In the rows, 128 means zero.
Rotation paths and how fast each direction turns (deg/step)
Each turn is a multiple of 5 degrees from 10 to 175, or 0.
Each row of a path follows its step; steps can be skipped.

step 4: [129 116 128 129 121 119 131 124 126 136 115 123 118 130 130 136 128 133
 146 130 133 135 122 127 118 121 142 129 126 116 122 127 130 136 138 131
 127 121 133 121 126 128 128 131 121 132 123 133 135 128 139]
step 7: [128 133 138 130 134 134 143 135 120 126 130 133 133 136 127 137 115 133
 134 121 122 133 129 127 134 139 126 115 122 130 133 120 131 125 134 118
 119 130 123 134 128 129 137 126 122 133 119 115 121 121 124]
step 8: [125 125 130 140 135 125 113 118 121 124 145 126 131 131 118 137 121 124
 129 121 124 135 134 126 136 131 130 130 126 135 118 126 126 125 117 127
 134 135 133 123 126 138 133 132 138 130 127 127 134 142 125]
step 10: [120 116 133 125 127 135 118 108 131 125 116 118 132 121 127 129 130 132
 123 135 133 124 133 125 125 125 131 125 123 142 132 120 124 140 125 122
 125 125 132 128 126 120 137 123 126 125 128 138 116 136 127]
step 20: [126 132 144 128 126 116 117 118 125 129 123 117 125 126 129 126 128 130
 142 130 121 125 123 134 128 123 141 141 126 130 133 131 118 124 126 119
 121 136 115 128 127 120 122 134 128 135 130 129 126 133 133]
step 25: [130 128 129 114 132 133 134 127 119 127 129 143 133 135 130 128 129 134
 129 129 119 122 125 137 125 137 117 131 132 121 114 124 120 136 113 131
 134 120 135 125 132 132 125 121 117 123 134 122 135 134 130]
step 27: [124 138 133 132 108 128 132 130 119 130 121 132 137 120 123 132 118 125
 131 131 125 131 135 121 132 139 138 120 118 132 116 124 127 126 126 129
 124 121 119 130 134 123 128 122 136 119 126 124 140 135 122]
step 28: [122 136 124 119 132 120 122 137 123 121 140 125 136 123 124 122 120 129
 125 142 136 129 130 132 135 127 131 131 131 139 131 126 128 123 129 124
 141 128 125 133 132 134 126 145 135 128 124 133 112 137 124]
step 34: [122 132 126 132 119 117 127 141 129 119 138 131 129 134 133 123 131 139
 133 120 131 129 116 134 141 140 120 124 143 129 126 132 133 135 127 122
 119 128 132 128 128 129 135 128 137 135 131 115 133 130 127]
Directions:
[128 129 127 128 130 126 129 126 129 129 129 129 130 126 125 128 128 129
 129 123 128 129 128 130 127 133 126 125 128 126 127 127 132 131 127 127
 130 129 124 127 129 130 130 125 129 128 129 129 127 127 130] | 40
[129 128 130 128 129 131 127 127 126 125 132 129 129 128 132 129 127 126
 131 127 127 131 127 125 128 128 125 131 128 126 131 128 128 129 124 129
 129 130 127 130 125 129 129 129 125 128 127 128 130 127 130] | 65
[127 125 128 126 127 125 125 129 128 126 128 127 129 128 126 126 124 128
 126 130 130 130 129 129 129 128 126 127 126 128 127 125 126 125 125 128
 126 129 127 131 127 127 127 124 129 127 126 125 128 128 132] | 40
[128 128 128 129 129 127 126 127 129 130 130 131 127 126 129 129 130 124
 127 127 128 126 128 130 132 128 126 129 128 128 125 131 128 128 129 125
 127 130 128 131 127 127 124 131 128 129 131 126 127 128 131] | 125
[131 126 131 127 127 128 127 130 128 128 124 128 128 125 125 128 131 129
 125 127 126 125 126 127 129 128 129 131 127 128 130 129 127 130 125 128
 129 126 128 127 129 126 129 125 125 131 127 129 129 130 131] | 70

step 3: [133 134 128 142 125 135 146 127 129 128 131 130 123 131 128 129 130 138
 127 117 130 139 140 135 128 136 132 130 124 113 130 122 122 120 132 129
 129 128 119 113 127 123 129 118 115 125 120 135 138 122 125]
step 11: [133 140 125 114 122 120 124 123 130 133 134 123 132 132 132 134 129 133
 121 120 130 123 119 124 135 123 134 131 128 143 121 133 132 128 127 124
 135 106 134 128 127 130 119 116 125 137 134 124 114 126 129]
step 12: [130 123 121 123 130 128 128 138 134 122 125 124 118 122 124 111 127 127
 128 130 122 137 123 132 118 124 129 128 120 116 146 121 132 114 126 137
 138 130 127 117 125 122 123 125 114 134 128 139 124 133 127]
step 16: [132 122 118 135 141 130 125 126 119 136 118 123 126 140 114 130 134 127
 124 115 134 127 135 131 120 131 123 130 121 122 119 141 125 129 116 116
 121 138 135 133 132 118 133 126 119 129 124 132 133 123 129]
step 19: [143 123 133 142 138 130 125 126 134 132 129 127 129 117 125 120 137 137
 127 140 127 128 126 139 126 136 117 147 124 124 125 140 123 130 130 121
 125 131 117 118 125 128 127 132 135 125 125 139 125 125 124]
step 25: [132 108 121 131 129 129 124 121 134 132 135 120 122 136 125 122 136 124
 129 133 139 124 126 132 123 125 125 112 129 115 137 126 132 123 129 121
 136 132 138 138 141 127 140 121 133 134 121 128 129 127 135]
step 27: [135 108 121 122 127 125 120 140 127 122 130 128 131 132 123 131 117 127
 125 131 130 136 130 126 135 127 144 126 140 135 143 126 131 140 126 118
 129 129 139 125 127 139 122 124 119 134 136 125 124 133 124]
step 32: [141 139 134 135 135 122 124 127 125 131 125 110 125 128 137 122 135 121
 119 129 124 133 124 134 116 129 132 125 118 123 138 132 117 134 128 132
 115 121 126 135 136 130 131 135 124 122 128 126 144 126 128]
step 33: [120 132 119 128 130 142 144 126 124 140 123 134 124 133 131 134 113 126
 129 121 125 129 137 129 130 126 135 125 129 134 122 128 123 128 128 130
 118 129 130 112 121 134 130 125 129 119 105 122 125 133 126]
Directions:
[127 123 125 125 130 127 129 126 128 125 130 131 127 127 128 130 123 129
 128 126 129 130 133 129 125 129 127 128 127 126 130 128 128 128 128 128
 127 126 125 126 126 128 130 129 128 128 128 129 127 129 126] | 120
[126 126 129 127 127 128 129 127 126 129 126 126 125 126 129 128 126 126
 132 128 128 126 129 128 127 127 125 128 125 129 129 126 127 124 128 127
 129 130 129 131 130 129 127 129 129 126 124 123 126 129 127] | 90
[129 132 129 124 127 128 127 128 132 128 127 130 129 128 126 126 126 127
 127 125 130 129 128 126 129 132 129 130 128 126 127 126 126 124 125 127
 128 128 126 129 128 128 126 128 129 130 126 127 131 128 129] | 10
[129 127 131 127 129 126 128 129 128 127 128 125 132 126 124 129 131 128
 127 126 131 131 130 129 127 125 127 126 126 126 131 128 128 129 129 127
 127 129 129 128 128 127 129 125 126 130 127 125 129 125 127] | 160

step 1: [134 131 123 128 131 127 132 129 134 125 138 137 125 135 121 127 126 112
 136 137 134 133 138 135 127 130 125 117 129 136 118 131 129 123 123 126
 134 128 133 124 125 123 125 129 121 139 130 124 133 127 136]
step 3: [120 123 129 125 128 138 131 127 133 120 132 122 122 125 136 126 142 127
 130 130 130 118 129 133 135 113 142 121 123 133 131 128 128 120 122 136
 122 129 130 128 121 139 124 134 126 125 125 121 133 127 133]
step 4: [128 125 123 122 137 131 123 137 130 124 123 133 124 126 122 135 133 134
 139 139 139 114 123 131 137 129 133 119 133 131 132 122 123 117 125 135
 126 121 129 130 125 128 138 136 126 123 126 123 129 126 131]
step 6: [131 116 136 133 128 135 122 130 120 127 136 133 130 132 125 129 132 118
 127 131 140 121 128 128 125 122 124 122 122 123 129 132 132 130 130 122
 119 120 141 131 119 125 117 128 136 131 133 121 120 137 129]
step 8: [131 138 122 132 126 133 115 129 135 128 131 128 131 133 123 137 127 129
 131 123 130 126 126 132 128 126 130 116 131 138 134 124 129 130 122 137
 124 134 124 131 131 128 131 128 119 134 127 108 124 136 139]
step 19: [128 131 130 132 141 129 130 126 135 124 133 126 121 128 123 130 141 121
 120 127 132 124 126 138 123 124 130 122 120 138 132 120 134 121 131 135
 119 123 134 124 121 142 121 131 135 123 127 119 131 128 132]
step 20: [133 137 116 131 137 133 127 119 127 122 130 130 123 133 123 137 129 128
 134 131 133 123 123 132 127 132 134 118 125 134 137 112 125 122 128 132
 130 122 130 137 127 134 135 133 123 127 120 120 122 131 133]
step 26: [126 131 122 124 131 127 126 123 129 128 140 122 126 124 125 132 126 116
 131 127 132 122 136 128 122 138 134 119 118 122 130 132 121 132 123 133
 141 122 128 123 122 129 117 134 139 128 124 121 124 130 138]
step 28: [115 140 127 131 131 132 124 125 128 123 126 132 126 138 121 137 129 123
 138 134 135 127 140 129 128 121 134 124 124 142 119 133 132 125 122 130
 122 130 129 138 124 133 130 134 125 126 134 128 132 121 125]
Directions:
[129 126 132 130 127 131 126 125 127 132 129 131 126 131 127 126 127 128
 129 127 128 125 124 124 127 128 127 129 129 128 127 128 128 130 127 129
 128 124 127 129 128 128 130 128 125 127 130 128 126 126 126] | 45
[126 127 131 127 128 132 131 129 129 129 131 125 126 127 129 127 129 127
 127 128 127 129 129 125 128 128 125 129 130 126 129 129 129 124 127 126
 129 127 127 127 125 130 124 126 133 128 129 128 124 130 129] | 90
[128 128 128 128 125 128 129 125 132 126 129 123 129 128 127 125 130 125
 126 125 130 128 127 129 130 127 127 130 129 132 123 129 127 129 128 130
 129 129 129 127 128 129 129 131 128 128 130 130 129 128 129] | 160
[130 124 127 129 126 127 130 128 129 126 128 129 126 129 129 129 125 126
 125 128 128 127 130 128 125 126 130 128 129 123 124 130 126 130 133 128
 128 126 127 128 126 128 128 127 129 127 128 125 129 128 129] | 90
[127 130 129 127 127 129 127 129 129 130 129 125 129 129 128 127 129 127
 127 128 129 128 132 131 126 131 127 125 129 126 131 130 132 132 130 130
 129 129 129 128 132 126 129 128 128 125 132 126 127 129 127] | 40
[129 131 124 130 127 134 128 128 131 130 129 130 127 129 130 128 127 127
 127 128 126 128 130 126 131 127 128 127 126 130 128 130 128 129 128 126
 130 132 129 132 127 129 129 126 127 129 129 127 129 127 128] | 55
[128 128 127 129 130 129 128 130 128 128 128 126 131 128 125 129 124 129
 128 126 128 131 126 123 128 127 130 126 127 129 127 128 125 131 128 129
 127 129 126 128 131 126 123 129 130 125 129 128 127 129 129] | 25
